In the rows, 128 means zero.
A single turn carries every row of the set below to another of its rows. Some are shown first; where does it send the rows asked next?
pozo: [146 107 112  92 137 125 153 120 116 110 127 116 108]
nik: [115 112 124 135 150 114 140 142 129  80 109 160 108]
zed: [113  90 114 108 128 135 150 142 108 140 122 127 105]
fesib: [102 106 115 137 145 114 156 101 111  93 133 134 133]
logu: [ 95  98 138 122 117  79 134 120 114 118 120 140 141]
doli: [155 100 117  95 116 116 154 124 115 120 114 118 124]
dirus: [110 115 112 162 143 104 141 112 126 116  85 134 121]
tosap: [123  80 127 130 139 102 163  93 102  93 115 144 131]
mem: [ 97 108 121 145 154  95 134 118 125 115  88 144  96]
gaka: [109  94 120 148 145 101 149 115 120 114  77 154 103]
pon: [136  82 133  99 135 111 136 126 105 138 114 118  95]
Tise: [103 103 120 153 130  95 142 124 125 125  77 147 121]
Geram: [129 105 123 115 121 116 129 133 114 146 122 102 122]
noro: [141  94 137 135 129  98 142 136 123  88  89 161 123]
Nimu: [ 79 106 124 122 138  99 142 121 114 106 136 144 124]
Nulup: [139  99 125  80 121 106 143 134 116 125 118 125 108]
gube: [134 102 115 115 148 132 140 118 109 127 129 103 101]
sof: [115 121 127 142 125 104 131 151 134  96 106 152 134]
fiki: [116 111 126 152 149  87 129 107 125 115  83 131 109]
Dubor: [145  85 117 120 121 131 155 123 104 136 110 115 122]
memu: [129 113 143 129 138  84 117 139 131  91 101 146 115]
Tomot: [131 118 115  91 120 114 139 136 123 126 129 112 120]
geso: [128 107 106  92 123 131 158 138 118 119 126 127 115]
neba: [123  87 145 120 132  74 138  97 107 106 113 134 130]
Zilot: [142 116 125 148 145 109 139 124 128  77 104 141 126]

Tise turns into dirus
pozo turns into Nulup
Zilot turns into memu
Where do these go?
tosap turns into logu
zed turns into Dubor

A single turn carries every row of the set below to another of its rows. Some are shown first; where does it send the rows asked next?
norun: [115 116 157  96 140 156 140 138 136 121 134 127 115 125 111 124]
zag: [126 108 144 110 145 110 102 122 126 150 165 125  98 142 105 140]
zipi: [137 142 123 132 136 123 131 105 157 143 166 104 108  99 121 113]
niv: [101 109 137 117 137 140 162 131 119 131 139 115 109 146 122 155]
nura: [128 113 129 128 124 143 131  98 140 122 144 141 134  90 118 135]
Des: [141 121 122 125 129 146 121 102 139 114 163 157 125 114 117 127]
zos: [151 117 128 123 143 136 123 109 141 120 152 134 128  96  97 124]
getez: [116 115 132 113 146 139 153 137 119 125 154 123 102 164 115 145]
gatal: [144 142 110  98 120 132 125 117 117 136 165 139 107 131 147 108]
zapem: [149  97 139 125 125 115 149 112 133 161 128  93 117 123 111 134]
Mopa: [133 147 118 132 128 129 129 102 156 137 177 121 105 116 133 112]
lub: [151  94 113 119 128 108 136  99 124 121 131  98 124 142 123 115]
tival: [102 106 144 116 123 119 109 110 124 150 161 138 102 142 129 151]
rer: [112 106 126 136 124 127 120 155 128 127 135 115 120 136 154 121]
Sevob: [134 156 125 122 142 112 133 106 109 145 172 131 123 137 139 125]
pelob: [127 109 124 132 136 123 114 161 129 124 144 114 116 144 142 113]
tenud: [137  92 113 122 115 113 140  93 122 121 128 105 127 142 137 122]
bopa: [115 147 131 127 132 111 145  99 109 153 152 118 132 113 145 137]
Zem: [147  98 109 119 121 113 134  96 123 116 140 113 121 156 133 115]
Viruz: [119 109 138 114 153 132 157 140 120 131 140 103 106 144 103 147]
Zepa: [112 117 155  97 135 159 140 136 136 120 136 133 115 129 117 125]
gabab: [166 112 127 119 129 121 134 116 132 148 161 122 104 166 115 121]
migil: [156 133 119  97 139 118 130 126 120 146 144 104 112  98 119 107]
pepab: [139 149 131 121 154 102 138 111 110 153 157 106 128 113 121 126]
Vifab: [118 118 155  96 140 158 137 138 136 119 139 132 113 132 112 121]
Teros: [128 104 131 129  99 131 149  99 131 153 143 128 115 150 147 140]
sek: [122 129 119 104 109 130 141 109 118 147 135 118 120  94 153 123]
Mupi: [120 140 123 136 121 130 136  97 156 143 163 113 111  99 138 121]
firin: [122 104 128 134 135 120 119 160 129 129 131 101 121 127 139 117]
Pobo: [108  99 151 115 134 110 113 115 126 158 144 113 107 117 111 152]

bopa turns into pepab
nura turns into zos
Where do these go?
migil turns into gatal
getez turns into niv
norun turns into Vifab
rer turns into firin
zapem turns into gabab
Pobo turns into zag
Mupi turns into zipi
lub turns into Zem

A single turn carries every row of the set below to another of its rows. Some are shown first; where does it send the rows asked next?
reru: [141 110 150 129 149 134 131 133 123 107 103 135 149 101 145 149 119]
mez: [136 128 143 154 105 151 120 131 132 122 138 153 108 139 105 141 140]
vab: [114 152 122 112 143 126 137 129 125 138 148 113 131 140 152 125 144]
lum: [127 119 140 134 152 136 138 132 126 130 117 173 121 106 142 116 152]
bosa: [124 142 139 129 143 137 126 139 140 129 146 122 136 168 145 104 133]
luda: [123 113 147 132 113 154 118 127 124 117 133 115 137 114 101 157 139]
Rezi: [105 122 135 131 146 153 123 136 133 140 101 116  92 119 118 115 128]
rog: [135 156 123 116 134 120 120 152 105 132 139 112 143 147 139 128 123]
Pek: [124 148 124 139 157 146 107 160 136 127  92 140 126 133 143 131 131]
miro: [147 144 145 146 103 121 119 124 135 116 138 130 123 117  94 135 127]
lim: [150 113 124 123 125 158  99 126 104 130 115 156 134 118 138 143 120]
Gif: [133 157 122 136 142 125 127 155 131 116 117 122 149 149 149 112 141]
Kod: [139 110 148 140 133 149 127 146 124  92  95 127 105 122 128 124 117]
bivit: [129 140 137 153 135 131 125 115 133 112 117 111 122 102  97 149 131]
zigi: [139 143 137 158 134 136 113 123 130 122 131 161 136 112 100 126 149]
pul: [152 116 136 126 113 121 118 167 135 126 109 110 142 142 131 127 120]
pom: [112 130 146 102 128 135 130 142 137 146 154 137  99 135 140 127 139]
bos: [158 119 124 122 137 102 126 146 108 144 129 126 144 124 134 145 119]
Lefod: [115 149 121 107 139 141 110 159 112 147 124 147 114 122 140 141 140]
nok: [119 139 142 129 162 130 135 137 135 117 136 100 141 151 142 115 128]
kaval: [145 107 149 157 133 140 129 123 121 113 137 145 141 121 105 150 140]
duko: [139 121 168 119 134 142 115 118 140 103 137 155 126 112 131 104 123]
Dipob: [140 128 137 128 167 103 138 114 138 142 140 125 127 120 140 136 120]
Petev: [126 143 114 129 153 133 129 153  99 137 132 124 134 153 145 131 137]
zore: [127 136 127 127 132 143 127 154 127 117 120 108 149 159 155 132 134]
lete: [149 133 123 141 114 146 100 120 147 125  96 129 114 127 126 108 114]
Nogo: [145 112 125 134 131 123 139 116 113 137 131 148  88 116 124 114 132]
mifa: [161 124 160 139 129 122 117 130 137 124 128 142 121 138 125 121  89]
sona: [124  96 137 125 142 154 121 101 142 131 120 121 127 109 128 109 139]
fiz: [129 129 127 117 101 145 109 139 142 146 112 151 131 115 133 105 147]
kip: [114 148 138 133 115 150 105 122 137 126 132 132 129 104  96 132 149]
Daga: [133 136 141 109 128 137 118 107 119 123 133 127  95 105 133 144 104]
dipi: [129 136 144 143 175 130 120 127 162 126 115 134 137 129 143 115 129]
Nev: [134 117 147 100 107 133 116 115 141 135 129 118 144 105 138 138 118]
siko: [136 102 135 128 114 152 118 136 117 153 124 133 102 146 128 138 109]
Bona: [123 108 159 113 121 139 125 151 158 126 134 114 128 146 136 113 133]
dok: [140 125 126 114 125 129 113 142 101 119 107 134 129  88 115 113 137]
leri: [134 140 134 123 146 117 146 133 119 127 156 129 137 150 156 130 135]
gefi: [118 126 133 159 137 158 128 122 125 121 121 136 106 122 108 157 143]
Vuka: [135 153 141 132 155 112 121 137 119 126 108 133 107 100 114 117 107]

reru turns into Rezi
zore turns into nok
Where do these go?
kip turns into miro
lete turns into duko
Pek turns into Bona

A single turn carries every row of the set below to another of its rows. Some are shown first; where does it send the rows asked next?
Teko: [144 105 159 126 114 132 133 144 144 119 133 109 129]
Gid: [102 145 129 144 154 126 126 121 127 109 139 152 127]
guzor: [139 124 124 110 147 124 118 133 111 153 145 106 126]
Gobo: [145 104 133 118 104 144 149 133 138 114 142 119 137]
Tud: [120 153 106 139 159 118 114 113 128 109 124 131 122]
Poto: [148 132 106 122 118 134 115 113 157 110 142 108 129]
sus: [136  97 152 134 113 132 149 144 121 119 134 128 136]
Duzam: [103 122 136 146 143 107 142 124 109 119 109 140 125]
Geb: [131 109 151 143 108 145 140 152 124 121 132 117 126]
zuzut: [141 110 145 119  96 141 129 124 141 130 148 116 133]
balog: [127 126 125 131 134 114 104 137 134 164 121 113 140]
zazo: [134 148 123 126 136 134 114 153 129 158 136 118 117]
rovo: [114 155  95 142 130 132 127 108 127 110 124 131 120]
vit: [142 124 119 102 150 121 125 132 131 158 126 113 130]
lemat: [132 107 132 118 103 142 143 129 134 114 145 100 122]
togal: [135 113 102 117 108 131 137 111 155 115 131 106 132]
rogi: [129 108 169 134 135 122 137 148 130 122 119 122 128]
dudo: [120 110 150 147 132 130 145 149 129 128 102 136 136]
zonek: [111 143 133 140 166 112 125 126 117 114 115 135 121]
Fevep: [117 150 119 136 155 120 128 113 111 126 121 148 112]
Nulu: [145 123 108 117 104 148 141 118 151 112 137 118 136]
zil: [137 128 127 133 136 124 103 141 114 158 140 110 133]
Ditip: [110 132 146 132 152 113 140 127 113 133 114 150 114]
beru: [114 130 126 109 138 111 116 129 137 160 125 106 128]
nol: [116 143 126 110 138 124 118 139 127 154 141 105 113]
rak: [142 105 163 141 114 144 132 121 132 122 114 119 130]
tubuv: [103 138 113 132 158 122 140 120 105 109 130 132 119]
mekeg: [119 103 152 146 130 116 147 140 113 123 116 138 134]
Geze: [131 106 164 129 107 131 136 140 135 137 134 130 130]
Ril: [117 115 165 132 130 118 143 139 125 138 118 144 123]
Gogob: [100 146 113 144 143 115 134 112 112 113 116 135 118]
ges: [122 147  92 152 140 133 120 121 118 109 137 133 124]
rogor: [136 132  85 144 120 131 120 113 148 115 125 125 136]
Sev: [140 131  97 129 127 119 128 104 157 110 138 137 113]
geg: [156 109 141 135 104 143 131 117 134 114 134 113 113]
feza: [103 118 135 129 156 117 152 128 120 120 104 137 131]
Nepip: [132 154  98 135 142 129 116 101 123 123 128 142 121]
kuzer: [133 146  92 130 114 145 130 110 146 111 129 125 129]
gubaf: [143 141  97 124 121 136 115  95 141 123 135 127 131]
sedev: [151 115 133 120 107 137 124 129 155 114 143 104 130]
busav: [121 145 104 144 143 120 122 115 147 111 137 154 121]
Pap: [153 117 115 124 112 131 132 106 147 110 142 117 105]
Zagom: [115 110 167 133 136 136 137 120 127 121 109 129 138]
mogor: [146 122 116 114 103 141 121 104 147 126 147 115 135]
bug: [136 149  95 131 138 126 110 108 146 107 135 119 127]
fenam: [115 123 158 138 156 112 134 140 119 120 112 132 124]
lopi: [ 97 129 155 133 153 130 135 119 120 114 125 140 132]
sigef: [145 136 117 119 143 128 118 146 141 163 119 123 130]

Nulu turns into Gobo
Nepip turns into gubaf
Where do these go?
zazo turns into sigef
ges turns into rogor
bug turns into Poto
Zagom turns into lopi

